Look-ups in named tables: a row name and a column name give one cell, copied from the table.

feb:
,vit,fol,kefigov,ruz,limizok,sagasog,doni,dofirav
dat,-5.7,-1.4,2.7,-5.0,-5.0,5.4,1.4,0.2
fad,-1.1,-9.1,-1.1,1.7,-0.8,4.0,2.8,-8.8
sefel,-5.9,-2.7,-0.4,-1.9,-1.8,-3.5,-4.2,-5.7
kulum,-5.0,0.8,1.6,0.3,-3.9,-0.3,-2.6,-5.2

dofirav of fad is -8.8
ruz of sefel is -1.9
limizok of dat is -5.0
sagasog of fad is 4.0
fol of dat is -1.4
sagasog of sefel is -3.5
doni of fad is 2.8
vit of fad is -1.1
limizok of sefel is -1.8
kefigov of fad is -1.1
kefigov of dat is 2.7
fol of sefel is -2.7
limizok of kulum is -3.9
kefigov of kulum is 1.6
fol of kulum is 0.8
dofirav of kulum is -5.2
sagasog of kulum is -0.3

vuz:
columns: vebezut, lotev, kuvadiv, bor, vofibu, nefuse, dufa, zit
lakali: [-0.8, -0.2, -0.1, -0.1, -0.3, 0.1, -0.3, -0.5]
mozu: [0.0, -0.8, -0.1, -0.6, 0.2, -0.7, 0.1, -0.1]
malutot: [-0.4, -0.2, -0.1, 0.0, -0.3, -0.2, -0.5, -0.3]
tumur: [-0.1, -0.7, -0.7, -0.5, -0.4, -0.9, -0.3, -0.2]
tomur: [0.0, 0.2, -0.3, 0.0, 0.1, -0.6, -0.2, 0.0]
lano: [-0.5, -0.4, 0.1, 0.0, -0.3, -0.4, 0.1, 0.5]

What is the bor of lano in vuz?
0.0
What is the zit of lano in vuz?
0.5
What is the zit of tomur in vuz?
0.0
What is the vebezut of lakali in vuz?
-0.8
What is the nefuse of tomur in vuz?
-0.6
What is the nefuse of lano in vuz?
-0.4
What is the vofibu of tomur in vuz?
0.1
What is the nefuse of mozu in vuz?
-0.7
What is the kuvadiv of tumur in vuz?
-0.7
What is the bor of malutot in vuz?
0.0
What is the vofibu of mozu in vuz?
0.2
What is the kuvadiv of mozu in vuz?
-0.1
What is the zit of mozu in vuz?
-0.1
What is the lotev of mozu in vuz?
-0.8
What is the bor of mozu in vuz?
-0.6
What is the dufa of malutot in vuz?
-0.5
What is the kuvadiv of tomur in vuz?
-0.3
What is the nefuse of malutot in vuz?
-0.2
Which row has the largest kuvadiv? lano

zin:
         buv  ligevuf  tir  lut  vazi  rab  dev  vem  dusuri  mov
bur      176      115   96  246   197  219  195  174     136  216
vate     157      210  165  101   114  103   97  152      71  138
ledatap   38       97  234  103   150  116  109  132     120  160
vut      114      192  165  114   121  125  118  144      82  114
zibu     108       77  193   79   180  139  177   99     139   90

What is the mov of ledatap in zin? 160
What is the dusuri of zibu in zin? 139
What is the mov of vate in zin? 138
What is the dusuri of ledatap in zin? 120
What is the dev of zibu in zin? 177
What is the tir of vut in zin? 165
What is the vazi of zibu in zin? 180
What is the ligevuf of bur in zin? 115
What is the lut of bur in zin? 246
What is the ligevuf of vate in zin? 210
What is the dusuri of bur in zin? 136
What is the vem of vut in zin? 144
What is the tir of zibu in zin? 193

Table lirasop
,zovide,gamif
zib,75,223
bap,82,125
zofop,201,63
mil,169,177
veberi,182,229
rofevun,200,199
kife,83,59

zovide of rofevun is 200
gamif of zib is 223
zovide of bap is 82
gamif of rofevun is 199
zovide of kife is 83
gamif of veberi is 229
gamif of zofop is 63
zovide of mil is 169
gamif of kife is 59
gamif of mil is 177
gamif of bap is 125
zovide of zofop is 201
zovide of veberi is 182
zovide of zib is 75

gelom =
fields: kupof, zabobos, kunino
kolenu: [92, 190, 177]
vudanon: [231, 146, 199]
fip: [204, 111, 160]
lebu: [33, 122, 118]
nup: [96, 44, 11]

What is the zabobos of vudanon in gelom?
146
What is the zabobos of nup in gelom?
44
What is the kupof of nup in gelom?
96
What is the kupof of vudanon in gelom?
231
What is the kunino of fip in gelom?
160
What is the kunino of vudanon in gelom?
199
What is the kunino of nup in gelom?
11
What is the kupof of kolenu in gelom?
92
What is the kunino of lebu in gelom?
118
What is the kupof of fip in gelom?
204
What is the zabobos of fip in gelom?
111
What is the zabobos of kolenu in gelom?
190
What is the kupof of lebu in gelom?
33
What is the kunino of kolenu in gelom?
177
What is the zabobos of lebu in gelom?
122
Row with the largest kunino: vudanon

voko:
,tuf,sok,soran,duvura
sig,71,47,33,70
zonag,60,24,58,42
bal,51,59,40,72
fim,49,40,46,56
zeguti,26,61,61,78
gemugek,60,39,69,55
kitu,26,50,55,54
gizela,74,15,21,36
zulumem,42,48,58,68
tutil,50,38,45,17

zulumem, duvura: 68
sig, soran: 33
zonag, sok: 24
sig, tuf: 71
gemugek, soran: 69
zeguti, sok: 61
gizela, soran: 21
zonag, tuf: 60
zeguti, soran: 61
kitu, soran: 55
zonag, soran: 58
tutil, sok: 38

Table mumu
cols = zenu, lisubi, zozaval, sep, vidafo
dedura: [-35.39, -8.66, -1.92, 49.76, -29.40]
totane: [23.50, -7.28, -51.37, -50.95, 0.66]
votakef: [8.26, -22.73, -19.96, 33.97, -30.34]
funilo: [38.37, -26.55, -17.25, -0.24, 25.20]
bedifog: [55.24, -25.84, -2.66, 11.40, 15.39]
kapezo: [51.30, 50.16, 85.46, -13.25, -64.46]
tesab: [-18.24, 13.28, 19.93, 51.66, 72.18]
vod: [67.33, -45.96, 11.78, -44.68, -21.34]
pof: [-59.36, -2.05, -61.47, 29.66, -37.43]
boseg: [-32.40, -21.99, -60.70, 37.73, 12.17]

What is the vidafo of bedifog in mumu?
15.39
What is the sep of kapezo in mumu?
-13.25
What is the zozaval of dedura in mumu?
-1.92
What is the lisubi of bedifog in mumu?
-25.84
What is the lisubi of boseg in mumu?
-21.99
What is the zenu of dedura in mumu?
-35.39
What is the zozaval of funilo in mumu?
-17.25
What is the sep of dedura in mumu?
49.76
What is the zenu of pof in mumu?
-59.36
What is the zenu of tesab in mumu?
-18.24
What is the zozaval of tesab in mumu?
19.93
What is the zenu of funilo in mumu?
38.37
What is the sep of vod in mumu?
-44.68
What is the vidafo of tesab in mumu?
72.18
What is the zozaval of totane in mumu?
-51.37
What is the lisubi of totane in mumu?
-7.28
Row with the largest vidafo: tesab

